Each row has a name. After each piece below comes the name of the row it's from, unless a question asks for something else. Each question is about the rows just above it. Places in a row count from 1.

[103 161 157 145 159 133 114 106 111 152 137 117 172 146 120 105 141 137
 152 130  95 128 106 142 116 151 137 130] = Gen
[148 122  54 110  90  93 122  91 119 132 124 103  89 147 128 146 198 138
 167 141  98 200 122 101 157 142 140 121] = lorum
[195  72  50 109 139 109 135 151 134 185 143 119  50 135 100  49 115 144
  96 127  84 130 111 170  97 202 123 146] = kidiz
[133 123  58 114  86 109 126  94 138 133 117  99 102 139 121 162 204 139
 169 139 107 190 113 117 177 142 144 126] = Kos
[105 146 153 127 151 132 120 109 110 139 129 126 157 155 132 115 143 140
 154 134  98 116 103 146 120 150 125 129] = togun
[149 120  55 117  77  91 115  95 136 109 128 113 104 141 126 147 212 143
 165 132  97 191 118 111 166 138 135 119] = soro
[ 86 108 156 153 109  58 114 188 149 117 138 133 128 114  99 133 121 139
 130 117 123  94 135 198 126 102  93 127] = nugef
[133 123  58 114  86 109 126  94 138 133 117  99 102 139 121 148 198 135
 153 128  93 188 114 108 156 127 130 117] = tup
The value that lorum holds more than once: -> [122]
Put [139 114  86 156 109  94 117 133 121 198 126 102 148 133 127 130 128  93
 138 117  58 114 123 108 153  99 135 188] back in order: which row is it? -> tup
Where in the named rows is [104]? -> soro, 13

[126 126 133 113 132 137 118 131 129 131 121 127 127 132 126 131]  Viped
[128 130 130 129 131 135 117 135 145 126  56 139 121 118 135 109]  digup
[118 111 121 116 131 131 131 116 128 127 126 113 118 140 126 167]  zar
[127 123 125 123 127 126 123 130 137 130 121 126 123 132 128 139]  mun
[128 127 120 128 124 131 133 129 136 131 121 126 138 133 129 128]  Bup
[116 135 117 120 124 130 120 130 113 131 101 129 133 129 123 157]  Fik
[131 132 131 131 130 128 132 125 117 126 139 128 130 126 127 115]  sodi
[127 143  15 120 134 164 129 116 157 129  96 121 147 131 110 130]  Kiti
[131 127 124 126 128 128 127 129 126 129 127 127 130 130 127 121]  Vev
asked: [116 135 117 120 124 130 120 130 113 131 101 129 133 129 123 157] -> Fik
asked: [127 143  15 120 134 164 129 116 157 129  96 121 147 131 110 130] -> Kiti
Which value appears more than once in Kiti? -> [129]
Which row holds these entries in another order? [ 15  96 110 116 120 121 127 129 129 130 131 134 143 147 157 164] -> Kiti

[136 131 140 135 138 134 133 127 114 110 137 110 134 110 134 118 124 112
 135 128 145 137 115 137]  zeso
[ 74 134 178  91  77  97  85  99 138 217  86 211 105 220  87 153 129 216
  91  91  61 107 157  78]  Velod
[144 125 142 138 140 136 142 139 142 148 138 148 134 142 142  95 137 144
 138 142 139 132 107 141]  Bef
[140 166 134 130 132 129 143 151 106  84 131  88 125  86 128 154 123  90
 131 154 125 167 165 137]  ber
[147 107 149 142 147 140 143 138 118 106 144 108 138 104 144 116 133 103
 142 140 152 116 113 146]  zan
[144 125 142 138 140 136 142 139 146 148 138 148 134 148 137  95 137 144
 138 142 139 132  85 141]  rudo
[138 136 148 140 134 125 148 139 141 144 138 142  95 142 107 138 144 132
 142 138 142 142 139 142]  poki
asked: [140 166 134 130 132 129 143 151 106  84 131  88 125  86 128 154 123  90
 131 154 125 167 165 137] -> ber
Which value appears more than once in Velod? -> [91]
asked: [136 131 140 135 138 134 133 127 114 110 137 110 134 110 134 118 124 112
 135 128 145 137 115 137] -> zeso
Where in the named rows is [165]? -> ber, 23
[ 95 107 125 132 134 136 137 138 138 138 139 139 140 141 142 142 142 142
 142 142 144 144 148 148] is which row reordered? -> Bef

[179 225 182 179  34 194 109] : Mezov
[228  70  30 177  63 104 149] : vili
[179 225 182 179  34 194 147] : Pof
[179 225 182 179  34 194  20] : vunar
[228  63  30 177  63  41 227] : Noz
Row and place of [149] in the named rows: -> vili, 7
The value that Noz holds more than once: -> [63]

[180  81  42  14  47 119 191  12 111  47 171  47 109]  sol
[ 70  84 188 234 123 200 128 168 150  57  61  57 214]  Raz
[150 131 106 189 184 124 195 154  76 147  99 173 177]  Noda
[ 77  96 133 130 112  94 118 171 138 155 124 197 141]  Gaz
[ 43 176  92  85 141 184 163 136 141  47 130  80  47]  suge
[ 91 163  79 134  53 158 101 127 175  87 183 187 147]  lapog
[173 130 155 206  99 127 106  45 127  93 120  77 154]  fulug
[213 202 116  53  92  78 140 155 170 125 206  92  97]  lezu
[127 234 123  75 145 155  94 117 170 111 177  48  75]  nam
[180  81  42  14  47 119 142 158 182 106 140  65  66]  soke
[ 70  84 188 234 123 200  87 168 150  57  61 233 214]  Rif
[144 148 162 131 103  81 134 172 121 117 135 175 132]  raka
Repeated in Raz: -> [57]
Which value appears more than once in sol? -> [47]

[150 110 100 157 234  98  75  75 120 169 153 105  78 142 101 101 111 164
 102 148  75  76]  poten
[182  66  57  41 143  61 189 191  53 147 156  56 201 169 169  58  56 182
 222 200 183 188]  Pero
[132 156 158 172 132 156 122 122 162 112 105 159 121  98 128  98 161 134
 112  99  98 123]  karo
[153 117 116 106 120 116 162 162 113 144 122 115 165 125 152 116 115 152
 164 139 160 161]  fogem
[151 152 155 143  94 154 167  81 152  87  84 154 166  82 158 154 155 149
 145  92 167 167]  Ren
[123] is at row and place -> karo, 22
[82] is at row and place -> Ren, 14
asked: [151 152 155 143  94 154 167  81 152  87  84 154 166  82 158 154 155 149
 145  92 167 167] -> Ren

[ 28 170  66  80 170 146 197] = mana
[ 23 195 235  54 112 122  74] = kovo
[126 194 159 124  38 222  22] = kalo
[ 23  23 235  23 112  73 179] = Lono
[204  69 180  97 195 204 207] = samud
[ 28 119  66  80 170 213 161] = Gofos
[112 235 194  23  54 122  74] = Tamev
Which row holds these entries in another order? [ 22  38 159 126 194 222 124] -> kalo
Put [ 54 235  23 195  74 112 122] back in order: which row is it? -> kovo
Repeated in mana: -> [170]
Which value appears more than once in Lono? -> [23]

[131 132 189 127  91]  ged
[188 188 123 205 188]  rul
[190 189 189 186 115]  ves
[212 205 188 209 124]  pupin
[124 188 205 209 212] is which row reordered? -> pupin
Which value appears more than once in ves? -> [189]
Where in the named rows is [123]? -> rul, 3
Put [115 186 189 189 190] back in order: which row is it? -> ves
[212 205 188 209 124] is in which row? -> pupin
The value that rul holds more than once: -> [188]
[190 189 189 186 115] is in which row? -> ves

[237 122 144 175  57  65  82 126 122 197 140 131 102  64  68  83 130] -> zoz
[100 107 138 123 109 214  87 199  75 116 110  82 114 180  93 112 129] -> sumim
[140 153 118 115 119 135  95 111 134 124 109 117  90 105 118 128 143] -> zug
[137 116  85 121 125 146 111 124 108 148  95 146 168 152 132 163 145] -> penab
[146 111 132 117 126 101 175  93 161  96 147 142 100 114 157 192 137] -> pap
[133 148 168 184 122 139 118 136 136 147 131 153  79 108 150 107 110] -> sot
[110 110 108  77 131  99 128 101 128 132 130 162 113 130 104 128 137] -> Fim
[ 80 103  59 100 111 127 134 120 139 104 134 163 111 144 130 121 135] -> doma
[ 99 125 126 106 159 125 119 102  85 134 157 150 117  90 153 119 104] -> niviz
[138 102 114 166 120 144 114 129 104 131 111 114 198 123 146 106 109] -> segok
[132 102  89 100 132 129 124 140 150 159 102 178 113 133 125 134  50] -> Lag
[119 104 106 134 117 150  99 102 126 157  85 159 125  91 125 119 153] -> Gomip
Put [117 106  90 126 134 125 157 104 153  85 119 125 159  99 102 119 150] back in order: which row is it? -> niviz
Put [ 93  96 100 101 111 114 117 126 132 137 142 146 147 157 161 175 192] back in order: which row is it? -> pap
asked: [132 102  89 100 132 129 124 140 150 159 102 178 113 133 125 134  50] -> Lag
[ 85  91  99 102 104 106 117 119 119 125 125 126 134 150 153 157 159] is which row reordered? -> Gomip
Which row holds these entries in another order? [ 75 116 110  82 114 180  93 112 129 100 107 138 123 109 214  87 199] -> sumim
Repeated in segok: -> [114]

